In the rows, 128 means zero.
A: rows in a few groups, each row roughly a mix of its group's directions
A (144 x 10)
[[125  99 153 169 143 155 131 123 152 151]
 [107 101 125 135  88  89 110 149 136 119]
 [121 117 132 116 128 133 178 133 112  82]
 [103  91 157 138 127 138 169 112 144 118]
 [144 156 124 122 160 165 122  92 107 130]
 [131 126 100 105 121  89  92 119 126 159]
 [ 95  74 139 140 117 147 125 127 149 120]
 [141 160 100 104 122  91 102 148 124 144]
 [101 136 103 115 142 154 152  99 107 160]
 [146 104 106 142 136 149 112 176 131 103]
 [116 112 148 138 116  99 107 124 181 138]
 [125 138 143 140 161 173 159 147 133 110]
 [154 104 151 137 118 144 135 166 167 121]
 [113 110 159 132 135 147 172  92 123 135]
 [126 139  85  91  99 121 118 158 126 127]
 [154 114 136 124 148 187 143 127 117 139]
 [147 157 113 112 140  97 100 117 109 163]
 [106 118 151 115 114 104 147  80 136 106]
 [147 143 116 119 163 132 132 132 110 182]
 [114 125 131 132  90 133 115 131 140 185]
 [117  94 155 169 100 130 133 144 148 140]
 [111  79 125 140 115 144 109 155 149 106]
 [113 171 170 130 117 124 164 121 134 127]
 [120 154 136 125  82  93 136 136  97 120]
 [109 120 110 116 104 116 117 106 119 183]
 [129 142 139 120 133 123 173 100 135 173]
 [122 135 126 131  90 155 116 167 140  94]
 [121 134 107 120  87 144 113 169 134 100]
 [171 154 148 154 133 111 155 132 147 144]
 [146 119 147 135 149 186 150 133 135 120]
 [120 152 130 128 135  93 131 126 119 185]
 [147 151 130 128 143 156 149  88 139  93]
 [178 164 127 130 147 140 151 122 142 144]
 [126 132 156 152 160 165 156 103 117 131]
 [154 126 126 108 144 169 162 134  99 115]
 [150  99 106 134 150 149 140 143  82 129]
 [130 121 177 145 133  93 139 116 159 119]
 [132 108 117 121 109 135  93 140 153  80]
 [111 116 129 127 105  74 104 110 124 151]
 [136 121 139 165 139 160 133 154 130  85]
 [120 113 132 154 108 173 135  99 157 121]
 [139 154 102 109 115 142 134 153  93  93]
 [ 93 104 128 134 116 140 149  98 112 167]
 [122 104 126 134 103 113 104 166 145  91]
 [153 144 164 127 156 124 171 123 139 111]
 [130 109 149  95 132 130 154 113 113 175]
 [113 112  99 122  87  89 130 145 145 117]
 [126 131  82 120 112 144  93 164 132 125]
 [132  91 144 156 136 138 100 129 160  99]
 [125 136 118 133  94 121  93 169 125  97]
 [105 144 169 130 117 107 128  90 103 138]
 [149 161 114  93 134  97 133 128 122 164]
 [144 158 108 121 155 109 134 152  93 155]
 [161 161 126 126 173 149 129 113 108 124]
 [156 168 127 125 116 113 117 151 104 164]
 [118 110 131 129 100 177 120 108 162 120]
 [116 120 116 145 160 175 142 121 129 162]
 [105  77 130 147 112 137 124 162 136 112]
 [105 113 145 133 105 117 124  77 124  98]
 [153 142 132 149 137 144 120 137 154  75]
 [155 126 146 154 166 133 141 149 112  93]
 [101 158 112 146 129 166 137 163 142 142]
 [147 130 150 147 171 164 155 125 119 135]
 [154 155 137 152 126 176 107 145 138 140]
 [118  95 139 141 139  75 118 128 152 112]
 [146 139 108 129 140 102  85 154 111 157]
 [122 101 138 136 134 165 137  88 132  92]
 [104 108 124 171  99 148 108 153 134 140]
 [104 114 111 116  99 100 101 126 149  92]
 [142 169 117  89 107  96 128 111 123 125]
 [137 137 139 128 164 154 158  88 124 151]
 [159  91 148 130 122 176 128 115 131 133]
 [108  99 133 143 102  91 109 164 135 120]
 [105 121 146 135 121  81 127 116 143  86]
 [129 124 159 131 146 140 165 112 132  82]
 [139 141 104  98 134 108  93 162 103 129]
 [138 131 150 139 133 170 147 147 126  83]
 [151 141 118 138 156 181 150 129 118 145]
 [151 142 101 149 143 115 103 176 135 132]
 [138 168 138 122 157 136 147 100 102 155]
 [145 107 154 145 143 180 147 128 135 112]
 [144 125 129 106 154  84  97 114 151 145]
 [143 150 142 154 147 134  95 175 128 126]
 [103  85 145 145 128 124 136 122 167 152]
 [123 132 143 137 127 192 135 120 147 107]
 [138 135 116 101  98 123 149  77 131 144]
 [125  91 139 120 127 184 134 115 118 143]
 [157 171 129 118 139 119 124 109  87 145]
 [103  91 138 152 103 103 126 163 138 133]
 [151 158  89 113 126 125 106 165 116 132]
 [145 137 104 103 121 103 111 129 103 173]
 [122 109 117 132  81 102  93 141 148 118]
 [145 100 171 141 149 152 149 138 128 102]
 [137 155 130 123 152 117 111  79 120 160]
 [118 107 138 144 122 156 164 172 127 111]
 [138 136 158 164 126 117  82 148 136 115]
 [128 100 159 166 107 126 119 159 150 117]
 [127 111 156 154 139 160 148 133 143 170]
 [128 147 133 116 130  62 139 123 125 142]
 [ 97  85 130 154  98 112 123 148 135 114]
 [140 136 145 132 165 136 138  86 131 166]
 [106 104 144 144 118 157 122 122 152  82]
 [115 114 104 127 121 165 114 153 158  93]
 [109 110 123 139 101 137  99 156 168 108]
 [156 154 115 103 149 141 109 173 122 122]
 [116 147 138 132 148 101 131  79 101 148]
 [128 173 155 127 147 122 129  94 128 159]
 [114 134 121 136 116 150  87  95  95 148]
 [121 131 149 139 105 138 117 159 151  78]
 [128  93 152 141  84 121 153 136 152 119]
 [ 86 104 148 143 103 126 139 102 153 113]
 [113 123 116 100  89  83 150 127 116 131]
 [134 140 169 124 135 122 170  91 124 115]
 [139 115 142 138 167 163 168 136 146 123]
 [131 133 110 118 109  84 100 163 113 146]
 [153 104 166 145 137 159 153 114 143 113]
 [155 148 107  83 114 111 119 150 103 129]
 [133 145 120 118 108  89  85 159 130 125]
 [108 100 128 124 114 174 104 133 142  96]
 [109  99 148 124 123 145 128 180 127 154]
 [130 148 168 157 132 142 117 164 114 103]
 [142 131 141 148 145 174 151 139 134  90]
 [ 99 101 157 111 113 119 111 129 101 163]
 [124 171 134 107 161 126 153 152 144 108]
 [101 104 134 126 103  94 111 113 160 103]
 [120 114 139 156 119 183 130 134 150 108]
 [107 101 116 142 123  92 103 136 119 169]
 [105  86 113 134  95 125 133 162 148 133]
 [115 145 147 145 133  97 129 103  89 161]
 [154 110 145 116  93 111 122 136 163  96]
 [110 102 173 154 131 131 134 104 146 105]
 [119  94 143 128 142  88 119  98 140  98]
 [173 132 125 104 139 133 138 111 112 170]
 [100  94 149 154 121 170 143 124 134 119]
 [ 99  83 111 120 126 131 146 132 167 114]
 [154 164 115 111 145 124 116 166 141 157]
 [142 136 135 109 129 156 184 114 117 109]
 [114  95 117 126 149 146 143 130 147 178]
 [109  94  94 106 118  95 104 138 145 124]
 [146 139 121 131  96 132  88 170 146 121]
 [124 118 120 148 121 149  92 149 133  78]
 [145 166 115 123 165 164 107 130 115 122]
 [134 121 150 132 154  88 145  96 122 162]
 [142 149 146 122 143  71 146 120 138 110]]
the three rows of each list that fit no group, in list order (the others fit one group, some only roughly)
- k_628: [161 132 118 112 139  98 114 139 129 178]
- k_858: [148 171 135 115 138 147 129  92 110 155]
- k_304: [115 168 118 136 150 112 122 148 114 173]
- k_306: [143 143 102 124 128  98  96 158 141 162]
- k_146: [112  93 135 123 124 169 157 143 157 119]
- k_932: [ 98 106 147 170 111 131 137 142 136  94]
- k_710: [133 136 122  96 143 140 148  85 126 167]
- k_625: [135 123 136 145 174 151 132 103 110 163]
- k_307: [123 100 149 135 100 153 142 125 153  86]
- k_692: [145 159 122 118 139 112 105 162 111 167]
 -> k_628, k_304, k_307
- k_58: [147 179 120 100 119 104 107 120 145 121]
- k_9: [115 126 164 139 112 113 166  87 135 128]
- k_610: [142 125 106 115 126 168 119 153 140  83]
- k_320: [122 118 127 123 138 187 149 118 118 157]
- k_775: [145 157 114  89 128 112 129  89 113 107]
- k_125: [136 140  95  89 114  93 138 117 122 157]
- k_774: [137 141  85 108 133 130 112 128 119 177]
- k_291: [132 124 156 110 142 126 174  90 137 144]
- k_391: [134 132 113 115 119 104  83 168 149 142]
- k_920: [139 124 101 122 142 146  85 170 120 139]
- k_376: [105 131 101 120 128  73 112 134 120 150]
- k_156: [109 138 146 124 114 127 125  69 151 112]
- k_982: [148 139 106 130 166 175 125 139 130 150]
- k_101: [147 140 111 119 148  86  96 118 125 161]
 -> k_9, k_920, k_376
- k_922: [137 144 100 106 127  87 123 128  86 141]
- k_461: [149 173 104 135 137 149 132 159 133 155]
- k_27: [114 133 133 105 140  75 120 103 150 147]
- k_253: [148 141 133 131 167 139 114 144  89 161]
- k_140: [109 158 110 111 109  94 132 125  85 126]
- k_158: [141 149 136 111 179 145 157 126 115 108]
- k_194: [121  90 116 123 116 100 133  99 128 171]
- k_807: [147 158 134 123 133 177 160 145 126 116]
- k_412: [ 76 117 125 135  88 145 129 132 126 104]
- k_624: [ 94 110 139 173 114 143 139 117 144 100]
- k_321: [135 151 113 107 124  88 118 139 111 172]
- k_506: [110 116 128 155 174 152 110 117 116 100]
 -> k_27, k_194, k_412
- k_874: [110 123 108 126  96  90 104  95 147 123]
- k_120: [115 101 131 117 115  93 174 133 120 153]
- k_75: [129 135 139 152 149 127 145 157 178 106]
- k_823: [153 130 119 134 182 123 131 121 134 168]
- k_111: [157 150 101 126 101 121  91 157 135 142]
- k_938: [157 114  99 102 132 130 121 144 117 176]
- k_762: [122 117 115 112 124 105  82 150 117 166]
- k_112: [112  94 137 160 156 142 108 145 138  96]
- k_579: [136 174 129 113 149 126 143  98  92 128]
- k_131: [ 93  95 114 133 118 107  97 142 116 157]
 -> k_75, k_938, k_131
- k_407: [110  88 153 154 134 110 134  87 133 126]
- k_77: [107  98 156 139 145 124 150 110 116  85]
- k_464: [126 130 132 134 157  72 111 125 102 144]
- k_235: [131 137  96 108 122 102  87 150 101 142]
- k_483: [118 143 129 104 133  69 142 132 114 150]
- k_649: [104 131 146 134 108  97 136 102 125  81]
- k_821: [156 165 135 110 140 145 153 103 121 160]
- k_873: [111 120 151 125 108 137 166  98  96 152]
- k_354: [116 129 129 152 136 165 118 170 130  92]
- k_53: [135  79 155 148 144 152 154 114 131 126]
- k_840: [126 142 148 137 129  70 157 128 127 149]
- k_512: [123 105 145 164 138 153 119 168 121 101]
- k_455: [152 117 164 141 119 150 159 102 146 152]
- k_983: [133  93 149 147 156 120 167 156 136 135]
- k_341: [104 141 125 137 130  76 159 109 120 146]
 -> k_464, k_649, k_53
- k_665: [135 139 104 111 126  80 102 115 111 155]
- k_413: [127 139  87 134 104 114  90 143 113 155]
- k_647: [160 147 100 116 152 140 150 164 108 134]
- k_70: [113 172 126 116 110 102 152 112 102 149]
- k_372: [141 144  94 122 137 122 116 148  91 169]
- k_138: [110 139 124 125  86  85 116 129 144 100]
- k_940: [151 133 111 113 175 125 156 115 102 149]
- k_535: [144 148 124 104 139  78 106 125 133  97]
- k_756: [112  88 127 159 100 157 130 152 142 123]
- k_256: [127 126 134 130 114 150 121 147 165  75]
- k_15: [139  92 161 145 159 122 130 109 161 132]
- k_848: [103 127 117 106 116  84 155 126 142  95]
- k_929: [130 123 131 119  98 139 135 145 153  72]
- k_634: [ 96 140 112 124 104 181 133 144 130 114]
 -> k_70, k_848, k_634
- k_629: [112 129 167 131 112 131 142  75 120 141]
- k_93: [166 139 118 118 106 132 110 175 135 108]
- k_181: [112 134 148 143 124  80 144 112 147 163]
- k_488: [152 126 108 122 140 167 101 147 163 141]
- k_669: [137 121 130 131 119 149 115 166 150  78]
- k_485: [141 172 116 109 146 105 146 123  93 146]
- k_68: [ 91 101 161 145 110 147 137 130 151 106]
- k_909: [125 148 128 155 109  82 105 158 115 136]
- k_445: [142 178 119 107 137 103 130 106 137 157]
- k_189: [ 99 130 141 151  95  80 121 115 131 119]
- k_546: [118  97 171 157 145 125 148 124 137 100]
- k_123: [124 142 117 126 115  78  90 132 122 156]
- k_383: [132 108 110 112 145 129 100 147 107 177]
- k_787: [133 128 117 121 137 156 148 161 146  78]
 -> k_93, k_181, k_485
- k_433: [ 96 105 153 137  93 140 141 125 163 113]
- k_544: [108 144 143 133 119 125 158 126 140  71]
- k_740: [109 127 143 125 138 121 128  73 124 166]
- k_529: [116 128 107 132 113 122 145 147 140  68]
- k_946: [127 167 126 110 125  99 135  83 147 138]
- k_105: [136 114 122 114  94 147 150 161 142  90]
- k_749: [122 127 146 122 139 121 159  85  86 116]
- k_531: [146 161 140 118 149 118 132 122 122 183]
- k_661: [111  97 147 159 114  91 113 146 136 150]
- k_260: [114 121 122 146 143 145 133 178 133  88]
- k_645: [ 91  90 143 120 103 105 119 103 131 109]
- k_871: [117 117 101 109  89  99 114 125 160 110]
- k_869: [129 125 152 125 122 157 168 138  92 100]
 -> k_544, k_529, k_260
- k_812: [103 127 101 143  98 126  86 157 136 118]
- k_386: [117  91 123 137  73 146 137 143 125 126]
- k_541: [113 120 142 135 101 181 143 140 157 136]
- k_602: [111 135 135 107 137 119 151  88  90 153]
- k_439: [115  77 114 144 105 125 103 134 127  99]
- k_867: [103 118 162 135 129 147 140  76 137 119]
- k_618: [120 108 134 168 118 120 118 173 106 106]
- k_430: [149 124 150 122 114 126 154  80 161 127]
- k_100: [115 119 133 120  97  92 132 170 112 102]
- k_558: [156 116 104 127 123 161 105 162 152 111]
 -> k_386, k_602, k_558
- k_643: [148 155 126 129 122 147 163 135 110  82]
- k_859: [134 142  93 113 133 127 140 182 109 143]
- k_145: [109 139 150 120 137  78 150 113 142 101]
- k_169: [102 118 129 163 103  99 106 121 155 106]
- k_548: [117 126 165 149 134 169 123 100 147 105]
- k_943: [162  91 144 118 169 130 134 103 135 130]
- k_789: [109 107 123 139  97 122 144 156 158  90]
- k_470: [112 141 132 113  98  79 106 104 132 144]
- k_708: [121 112  98 117  97  93 113 162 147 136]
- k_583: [122 154 160 153 141 151 148  97 156 121]
- k_776: [128 127 137 149 149 183 159 146 122 131]
- k_752: [135 115 128 114 108 153 143 164 142  82]
- k_274: [117 164 104 117  86 134 112 151 136 105]
 -> k_859, k_943, k_274
- k_866: [144  87 152 145 144 169 117 134 147 119]
- k_340: [137 172 108 108 138 112 131  85 117 135]
- k_802: [105  95 166 149 124 134 159 102 123 125]
- k_177: [147 133 136 131 108 155 124 141 127  69]
- k_116: [147 143 129 113 100  90  99 151 145 152]
- k_773: [138 166 119 131 135  85 119 110 100 152]
- k_833: [124 126 138 156 107 120 113 161 127  78]
- k_713: [143 132 146 126 118 192 143 138 127 115]
- k_855: [131  82 115 112 148 163 121 148 119 151]
- k_704: [160 130 157 137 162 143 170 120 127 139]
 -> k_866, k_340, k_713
